In the rows, zero is written as 128.
One turn or mirror swaps these rows in pairs. Which row does each one swap with?
The rows were stretched afterwards, more along some directions than others.
ded: [ 96 142 117 121 119 125 107 150 132 133 129 108 138  91  99 139 163  93
 148 133 130 127 125 138  98 113 126 137 125]
bozik: [142 160 122 102 120  98 126 156 145 147 102 120 100 122  98 163 151 147
 140 116 136 141 136 129 109 119 112 152 127]
Vef: [129 134  92 162 136 117  93 151 125 137 131 119  85  89 150 153 123 105
 132 140 148 127 117 140 139  93 128 139 154]
Soza: [149 120 125 131  94 181 121  98 129 116 139 133 111  88  94  84 141 130
 148 140 117 100 129 130 124 114 131 116  98]
redem: [146 144 103 136 121 101 119 154 117 126 106 102 117 113 144 140 142 100
 123 162 143  99 111 131 127 139 113 152 107]
Dumu: [122 127 191 172 113 135 102 131 129  88 122 115 102 102  99 101 121 110
 154  98 108 101 128 151  94  76 131 150 154]
beli: [152 112 102 112 117 136  92 126 140 121 117 149 114  80  97  98 154 117
 157 157 138 109 125 137 119  94 119 134  68]
faduv: [139 131 118 114 147 153 125 132 130  94  98 134  96  86 114 120 140 141
 169 134 149 102 120 139 116 123 116 129 127]
sufo: [151 125 146 132 154  99 141 120 135 125  99 145 107  97 117 115 120 163
 131 133 133 118 118 118 119 110 146 153 145]
lameg: [156 138 139 115 170 138 113 144 166  89 119 148 115  59  90 100 113 133
 171 137 135  85 125 146 113 121 103 104 114]
sazup: [ 95 123 139 141 105 151 107 142 109 112 136  78 131 148 114 133 131 165
  95 133 115 135 118 148 135 110 111 125 159]
bal: [ 99 113 147 142 143 142  87 149 134  94 110 118 138 104 103 123 147 103
 140 106 128  99 130 158 136 112 107 123 143]
sinof: [143 120 126 158 114 157 100 139 120 108 145 122 129  82 104  94 120  90
 151 138 115  70 126 173 101 123 144 121 126]
ludag: [141 150 108 149 139 113 113 157  95 141 101 136 118 109 138 147 110 117
 121 122 117 120 110 113 137 112 112 102 117]
las: [137 140 129 116 137 112 122 139 141 155 110 149 135 112  91 111 142 117
 169 143 122 131 116 120 100  93 144 124 114]
Zadot: [109 146 139 152 102 139 107 138 114 116 126  69 102 137 118 126 127 131
 110  78 121 123 133 143 128  92  82 150 142]
Tos: [120  93 158 128 121 156 130 126 109 106 118 106 103 142 120 115 133 158
 106 118 124 113 122 156 121 111 150 115 121]
golud: [ 85 135 145 163 140 144 111 165 159  84  94 131 136 115  69  86 136 135
 129 104  90 143 135 143 128  96  86 117 163]
Nog: [126 116 125 136 104 130 113 153 134 133 128  98 125 143 134 149 152 129
 111 122 139 159 134 130 132 124 129 130 146]
Tegep: [100 139 144 118 134 121 144 142 131 134 123 125 127 123 137 114 122 141
 119 130 121 135 103 136 121 116 116  71 150]
ninuf: [114 132 140 135 124  97 107 183 149 130 110 113 141 134  92 114 128 120
 145 121 139 132 144 116 124 134 105 119 174]
lop: [130 112  97 156 119 123 110 149 112 163 125 103  93  85 157 132 163  88
 104 140 140 136 118 140 159  87 142 152 139]
Favap: [118 160 142 174 107 126 108 126 115 112  85 106  76 117  92 146 134 133
 157 122 115 105 150 154  71 123 161 158 139]
Bisuv: [106 134 171 160 158 113 126 149 141 111  79 131 124 120 105  85 113 120
 140 124 135 122 113 135 111 112 115  90 138]
Tal: [136 115 159 140  95 157 108  99 126  96 166 136 124 107  79  87 122 158
 156 103  89 109 161 151 136 118 144 127 167]
suf: [158 133 122 136  99 136 104 132 148 100 124 168 113  56 109  87 124 147
 157 118 102  93 154 143 124 130 113 121 131]
gidag: [137 153 126 160 122 121  91 148 143 116  76 127  96  75  97 122 164  91
 158 117 144 106 141 146  88 106 111 152 121]
zimad: [161 154 146 149 122 124 160 107 111 122  94 157  79 100 127 130 115 152
 106 150 110 140 117 113 115 114 146 142 155]
Tib: [ 92 113 143 156 132 127  82 157 161 125 118 108 128  99  86 131 159 114
 154 113 100 120 138 162 119  86 158 138 153]
Bosoz: [150 131 196 141 128 158 123 133 111 116 113 107 116 110 111  86 146 144
 142 101  95 135 126 160 100  77 121 165 132]
nud: [139 143 117 170 115  95 100 134 102 114 109 132  94 105 136 122 117 125
 140 146 101 115 116 118 117 108 131 127 125]
Geleb: [138 132 142 143 130 101 139 169 123 117 114  99  98 117 127 153 125 135
 132 137 132 113 112 130 105 128 153 142 156]
dile: [101 136 146 153 116 140 108 159 135  92 116 129 108  94  89  94 127 104
 157 101  97 105 111 137 102  82  85  99 134]
kile: [149 161 131 127 165 122 141 119 135 119 126 139  88  91 111 131 102 158
 140 144 146 124 114 149 125 119 141 134 147]
Moz: [157 132 125 123 150 140 132 127 142  98 120 148 102  95 109 136 122 164
 142  84 128 121 137 131 130 109  91 111 132]
Kub: [132 140 159 126 106 144 120 148 130  84 107 119  77 147  97 136 132 146
 140  82 118 135 138 136  85  90  76 142 126]
noti: [121 134 120 151 161 130 139 114 117  95 104 148  89  94 109 101 111 126
 133 150 118  94 123 154 117  95 140 113 112]
mifi: [ 93 121 166 175 131 132  99 145  89 138  84  79 139 141 121  99 157 132
  91 130  91 155 122 156 124  79 119 110 135]
gen: [118 152 110 171 110 124 117 138  96 130 118 108  71 121 127 137 141  91
 129 146 118 122 119 165 108  99 135 173 151]
vudo: [129 131 108 151 131 115 107 156 134 116 100 127  87  90 129 131 145  70
 135 138 143 104 124 148 105  75 138 155 128]
zet: [138 143 111 161 149 143 126 112 107 118 107 133  86  93 131 101 117 125
  98 141 134 106 126 164 146 119 125 128 126]
teto: [115 126 129 158  96 118 114 149 130 131 116 123 125 134  83 108 117 150
 111 133 101 141 137 117 119 115 138 122 156]
silu: [146 170 134 142 143 116 152 102 105 142 118 123  85 103  95 125 119 147
 120 136 120 126 131 152 113 115 133 134 118]
dogig: [122 115 109 151 149 160 131 125 107 121 110 134 110  78 156 113 144 124
  96 138 128 128 118 160 141 117 103 108 124]
mifut: [159 119 114 115 100 160 107 133 131 101 156 152 128  95  90  89 114 149
 147 113 105 119 128 122 141 106 102 111 127]
fivap: [153 148 138 134 104 171 118 133 141 113 137 132 103 122 119 109 112 163
 148  91 122 131 137 143 117 125  96 138 129]
lesar: [112 116  96 169 121 113 101 170 138 139  98 129 118 101  87 133 159 118
 134 140 124 129 140 159 130 131 136 123 143]
zum: [142 123 156 115 148 149 139 135 128  97 154 114 127 130  99 133 103 187
 141  89 123 118 137 131 130 126 103 133 127]
ledan: [138 111 156 157 129 155  84 110 130  91 156 145 130 104 106  93  95 138
 145 109 102 100 133 154 124 102 144 120 134]
Buki: [183 137 122 140 118 145 102 140 138  93 135 146 101  52  78 115 127 131
 152 122 128  81 148 169 118 135 120 142 117]
gil: [ 91 145 147 164 102 135 102 154 138 131 101  95 126 136  62 115 141 132
 133 105  99 129 142 119 110 100 120 136 119]
Vutu: [121 132 173 134 117 137 126 137 143 102 145 118 101  95 130 123 114 148
 120  84 110 114 130 130 113  77  97 137 171]
Livor: [102 121 119 165 129 144 138  98 127 130 121 143 109  75 117  99 130 134
 127 152 117 115 142 134 110 133 154 115 122]
niva: [109 128 145 180 131 134 129 109 101 105  99 123  90  89  95  97 137 138
 156 162 104  84 124 159  95 125 171 136 125]
mume: [128 143 157 140 113 130 118 135 134 115 142 137  98 105  83 129 118 142
 179  99  80 104 138 155 107 109 142 113 160]
fati: [111 162 150 159 122 122 126 151 102 135 106  95 108 116 115 151 146 111
 115 124 109 133 124 176  81 119 140 159 137]
dil: [122 118 144 176 120 135  91 121 120  99 117 132 113  82 111  85 118 139
 107 148  85 112 133 109 144  71 133 120 127]
sifez: [146 131 147 110 152 117 115 169 174 111 101 135 118  76 106 120 125 132
 122 113 148 111 130 126 144 114  94  97 168]
biz: [106 111 134 176 104 118  86 123 128 131 100 119 108 109  81 104 142 138
 123 147  99 114 147 144 112  92 171 153  91]
lufiz: [ 98 126 152 145 155 103 111 177 154  96 102 133 132 141 105 109 110 132
 135 145 128 151 106 113 115 106  98 122 169]
Leliv: [125 158 170 180 123 125 128 124 133  99  89 142  85 115  98 109 113 115
 161 136 114  98 144 154  73 154 144 138 141]
tobo: [101 125 119 135 104  97 102 157 132 135 108 120 145 103  93 128 149 136
 132 145 109 111 139 149 113 124 135 119 158]
garun: [153 106 106 137 108 144 116 103 107 128 141 128  87  82 142 126 131 158
 114 143 116  96 138 142 154 120 149 124 113]
Detaz: [131 129 128 176 124 134 127  96 123 121 111 131 105 112 120 115 126 157
 119 108  96 103 151 145 141 125 140 158 110]
nopa: [119 130 174 162 119 138 134 123 147 111  98 132 103  88  87  81 121 124
 121 120 115  99 124 149  92 107 147 111 144]
vuni: [127 136 146 139 107 151 162 103 113 128 128 100  88 135 132  93 122 152
 126 128 124 124 114 153 121 131 144 141 140]

Zadot pairs with vuni
dil pairs with las
ded pairs with Livor
sifez pairs with mume
Buki pairs with lesar
Dumu pairs with Bisuv
ledan pairs with lufiz
garun pairs with bozik

